In the rows, zero is written as 128.
One turn moves each row of this set onto another row. After a few examples, where does it send each row asked below?
q_733: [152 128 119 120 108 123 129  99 134 102 140 135 144 140 124 123 103 160
 101 139 128 112 125]
q_965: [105  95 114 109 114 108  88 136 145 130 137 139 125 124  92  95 112 141
 161 117 139 129 102]
q_934: [ 95  84 122 123 137 138  96  94 133 137 148 138 145 125 104 107 103 112
 176 123 115 145 118]
q_610: [141 129 106 136 130 138 103 100 130 128 148 143 119 100 153 107 134 159
 125 137 121 107 110]
q_323: [140 119 103  98 137 124 102 130 129 100 146 143 150 110 106 119 130  90
 128 124 134 127 109]
q_216: [114 113 132 105 147 137  99 113 128 137 141 135 145 159 102 136 155 123
 160 160 144 108 129]
q_678: [117 121  80 117 117 144 100 117 135 123 125 127 137 104 102 119 130 150
 145 108 155  98 133]
q_575: [107 124 151 122 137 164 104 134 138 138 151 138 122 135 117 129 109 125
 164 159 119 115 155]
q_450: [130 111 130  89 117 126  91 100 161 146 150 130 141 152 116  97 118 127
 121 129 140 150 150]
q_633: [125 117 141 114 117 123  97  82 131 131 141 121 123 148 122  95 111 109
 179 141 129 136 153]
q_2: [118 126 122 102 119 113 109  98 132 125 148 127 144 153 120 125  75  93
 149 165 115 133 126]
q_349: [102 141  91 105 114  82 116 118 119 128 145 129 127 124 128 120 142 136
 157 133 150 133 125]
q_962: [101 118 108 120 101 131 124 133 150 132 162 138 135 129 144 117 115 171
 126 156 132 145 156]
q_192: [102 111 133 124 162 124  93  87 128 142 161 137 135 126  93 115 143 138
 132 135 128 136 116]
q_969: [113 114  98 125 121 146 125 119 127 119 118 146 171 113 123 128  93 170
 119 140 123 120 133]
q_350: [ 97 135  96 133 127 111 115 109 159 149 147 149 137 120 138 134 133 159
 137 137 122 155 103]
q_635: [142 118 108 124  96 127 129  92 141  92 125 139 123 137 139 141 100 148
 166 141 126 110 124]
q_812: [111 143 109 121  95 135 101 134 129 104 122 139 168 116 109  94 114 130
 164 141 127 108 139]
q_916: [118 120 102 143 133 151 112  92 152 111 141 152 153 133 122 116  79 107
 130 138 103 110 134]
q_284: [147 121 121 131 143 146  93 131 130 123 111 138 122 137 139 133 145 126
 120 149 117 131 154]
q_652: [128 100 125 118 118 123  96 113 130  98 101 129 124 132  97 110 131 110
 161 154 151 141 128]
q_891: [ 92 116 111  85 129 135  93 117 161 140 125 145 162 143  98 126 117 140
 159 141 149 135 147]
q_169: [140 115 133 121 140 110 120  96 157 130 129 131 146 138 112 116 131 123
 125 170 130 169 123]
q_66: [105 130 126  93 109 139 109 106 125 136 162 115 141 123 117 116 108 123
 114 161 136 136 167]
q_497: [110  98  98 108 131 127  99 150 119 137 136 143 116 145 140 144 110 117
 137 119 120 135 151]
q_281: [108 131 118 121 119 144 107 128 140 104 147 151 135 122 120 128  97 102
 165 131 128  98  92]
q_182: [130 121 103 135 131 142 122 122 112 133 118 139 149 121 153 126 121 155
 159 161 119  94 127]
q_365: [142 114 109 119 141 118  61 105 128 124 143 145 115 129  93 130 136 117
 141 137 112 133 107]
q_756: [148 125 137 129 134 131 109 123 140 109 139 149 128 136 139 117  78 120
 132 163 113 130 158]
q_126: [118 130 106 127 137 125 118  95 128 106 132 145 144 102 109 150 130 121
 156 143 118 168 160]
q_480: [103 124 103 134 118 145 130  95 140 130 143 119 124 142 147 127 103 140
 142 144 118 112 175]
q_818: [122 123 115 151  92 136 119 100 133 100 149 154 153 111 115 110  99 123
 163 157 135 149 114]
q_783: [126 115 141 132 124 127 124  98 119 101 138 127  98 116 122 144 120 128
 128 134 133 130 160]
q_403: [132 129  93 157 118 113 119  65 146 122 146 150 154 124 112 118 130 131
 135 144 125 127 113]
q_390: [118 128 105 100 138 127 101 168 143 120 140 136 136 128 123 117 104 156
 157 141 130 100 116]
q_310: [ 93 162 114 127 109 138  88 120 120 117 165 151 132 127 113 109 107 130
 131 125 119 130 157]
q_886: [ 97 135 131 119 127 149 116 115 166 136 154 148 171 122 106 110 102 126
 148 165 122 148 120]
q_634: [158 100  89 137 143 121 110 100 134 127 109 139 134 127 112 146 138 127
 153 130 133 111 125]
q_148: [128 124  94 106 125 123 121 126 148 152 156 112 134 139 136 111 112 152
 130 116 126  92 134]
q_164: [115 108 106  80 141 125  96 143 138 163 148 127 148 114 113 134 113 141
 145 143 116 125 153]
q_968: [127 103  91 125 119 144 104 101 155 108 133 156 121  99 141 127  95 153
 147 115 117 124 108]
q_954: [130  98 113 117 114  89 137 124 148 142 150 133 158 124 123 117 104 150
 131 120 107 146 126]
q_994: [154 107 111 138 153 101 112 116 137 123 136 144 131 113 113 132 109 142
 144 136 122 154  90]
q_9: [110 105 139 122 124 118 102 127 137 158 166 129  98 135 117 117 135 161
 141 131 127 133 139]
q_776: [100 106  99 129 108 119  92  76 133 120 142 143 128 132 102 137 110 116
 147 148 120 171 116]
q_448: [126 114 108 132 122 144 103 128 113 101 136 125 110 111 113 132 155 152
 146 145 154 131 122]
q_176: [140 134 116 126 120 116 121 122 136 139 174 148 161 151 130 132 117 110
 155 142  89 139 127]
q_536: [115 123  99 106 110 127  79 123 120 142 152 132 136 114 100 127 160 141
 178 151 129 117 130]

q_678 moves to q_634
q_2 moves to q_66
Where do these go?
q_969 moves to q_182
q_818 moves to q_756
q_216 moves to q_192
q_575 moves to q_9
q_349 moves to q_323
q_284 moves to q_350

